(in the rows, 128 means zero)
Each path below is one point turned by a fixed rotation once a step. After each direction that follows a path, write how fast that rotation turns it, in deg/step (0 if it stays still).
Each turn is a multiple of 5 degrees from 10 to 175, or 0.
Each row of a path follows its step; steps can be skipped.

step 0: [137 134 137 123 134 120 124 124 129 127 128 127 130 132 134 124 135 130
 124 126 133 123 126 128 130 122 128 119 116 133 128 121 120 134 121 135
 133 118]
step 1: [132 126 128 143 122 119 125 131 133 129 128 122 119 125 137 126 135 127
 131 125 120 121 121 125 124 128 120 127 141 129 121 124 121 123 127 121
 130 127]
step 2: [131 137 127 134 125 129 128 130 130 127 123 131 124 126 118 129 123 122
 137 120 124 130 128 132 115 119 123 139 126 136 140 120 135 131 127 132
 127 126]
step 3: [140 123 132 130 138 127 121 132 122 132 120 121 133 129 122 131 137 124
 134 139 127 130 127 129 133 121 139 133 121 135 125 125 126 129 125 121
 131 132]
step 4: [122 125 126 130 122 125 119 138 128 128 130 128 122 122 126 124 116 124
 129 132 129 125 127 118 129 129 125 125 125 128 130 133 120 133 121 110
 120 130]
step 5: [121 122 122 123 134 132 122 130 137 137 128 134 128 120 129 130 120 118
 132 121 125 138 133 127 130 122 135 130 129 124 131 120 130 120 133 134
 121 123]
step 6: [138 119 125 128 128 133 124 127 122 127 134 135 140 133 130 131 127 114
 128 137 133 118 127 127 132 130 128 131 123 124 119 131 131 135 135 134
 124 125]
step 7: [130 122 124 125 124 132 143 123 127 128 137 123 125 122 137 131 121 129
 121 123 120 131 128 132 134 128 123 129 121 126 122 129 125 135 117 119
 123 127]
step 8: [127 140 130 132 126 122 122 118 139 130 129 128 126 126 128 126 128 126
 123 124 131 138 128 130 127 138 134 129 124 121 120 122 132 131 122 137
 127 116]
step 9: [137 120 131 136 129 133 135 130 131 130 125 127 129 129 130 136 137 128
 125 131 138 117 118 128 124 135 125 125 135 124 131 116 134 125 126 125
 131 120]
step 10: [128 126 133 136 121 129 130 120 121 123 129 114 136 122 122 127 134 127
 133 116 121 130 132 123 126 129 117 129 127 127 139 129 131 133 120 126
 127 132]
step 11: [131 134 127 125 130 118 125 134 128 134 121 129 133 126 119 122 133 130
 123 126 132 140 125 119 137 123 125 130 125 137 129 118 121 132 126 131
 138 123]
Speeds:
[129 128 130 128 128 128 128 128 128 128 126 126 129 132 129 130 125 127
 127 131 127 125 127 127 129 129 124 129 129 125 126 127 126 126 130 124
 129 128]
130
[129 130 128 129 126 128 129 128 129 126 128 129 126 128 131 129 129 129
 128 130 125 127 128 133 124 128 127 128 127 129 123 126 129 129 126 129
 128 127]
55
[125 130 125 128 126 123 127 130 130 128 127 130 127 127 130 131 128 127
 127 125 129 130 126 128 130 129 128 132 128 126 128 128 128 128 129 127
 131 129]
110

step 0: [130 117 123 132 140 134 135 128 135 127 125 130 125 128 126 128 134 116
 128 128 126 125 140 128 127 134 132 120 124 123 118 123 128 126 126 124
 127 121]
step 1: [126 125 126 139 131 132 127 137 137 124 123 128 127 136 126 130 132 127
 136 134 132 125 129 131 123 136 121 121 128 124 119 122 130 133 120 119
 126 129]
step 2: [140 125 122 130 135 130 128 122 135 129 123 131 128 138 130 125 134 124
 136 126 132 129 123 136 126 128 131 120 130 116 124 119 130 135 123 127
 132 131]
step 3: [135 137 125 128 132 127 123 129 132 126 125 126 126 125 130 128 128 125
 132 128 139 128 120 132 125 140 128 123 127 114 120 123 118 128 121 127
 125 121]
step 4: [124 125 122 123 135 126 128 127 126 128 128 119 130 129 125 121 128 132
 128 124 137 129 130 125 126 134 130 119 128 113 127 115 125 134 121 135
 122 130]
step 5: [121 126 130 126 141 129 132 125 129 125 131 127 125 122 124 121 137 130
 136 125 131 125 130 126 123 144 135 127 122 121 123 126 120 132 129 130
 131 127]
step 6: [119 124 127 129 137 136 126 124 124 130 125 128 125 126 128 130 133 128
 128 135 127 122 131 130 127 143 129 124 125 129 126 116 133 136 115 131
 129 126]
step 7: [133 127 133 137 132 134 132 124 132 125 124 135 125 123 122 118 137 137
 134 131 127 126 125 138 125 133 131 122 125 130 121 118 131 133 121 133
 127 132]
step 8: [132 127 125 125 127 128 130 120 130 132 128 133 128 130 127 125 137 128
 126 126 132 122 125 144 129 136 125 129 124 127 118 117 126 120 116 127
 127 126]
step 9: [132 122 126 132 127 126 136 127 130 122 134 123 129 125 127 123 132 121
 124 124 137 132 122 133 122 135 126 119 131 129 119 122 127 126 116 136
 120 127]
step 10: [127 121 125 121 135 133 127 127 135 128 137 126 136 127 120 128 137 124
 130 121 126 132 127 128 126 137 120 122 129 122 118 125 122 124 122 128
 125 136]
step 11: [125 122 125 134 134 135 132 125 129 133 142 128 129 130 122 130 132 118
 132 135 134 134 123 129 133 142 129 128 130 123 122 125 127 137 126 127
 124 130]
Speeds:
[126 127 128 125 126 126 129 130 128 126 128 127 127 127 127 125 130 126
 125 126 130 129 129 128 129 126 126 128 125 125 130 130 125 127 126 131
 127 125]
70
[125 131 128 130 132 129 127 128 127 128 130 127 128 127 125 126 126 126
 130 125 126 128 130 126 132 129 129 131 125 129 129 127 130 130 128 128
 126 127]
55
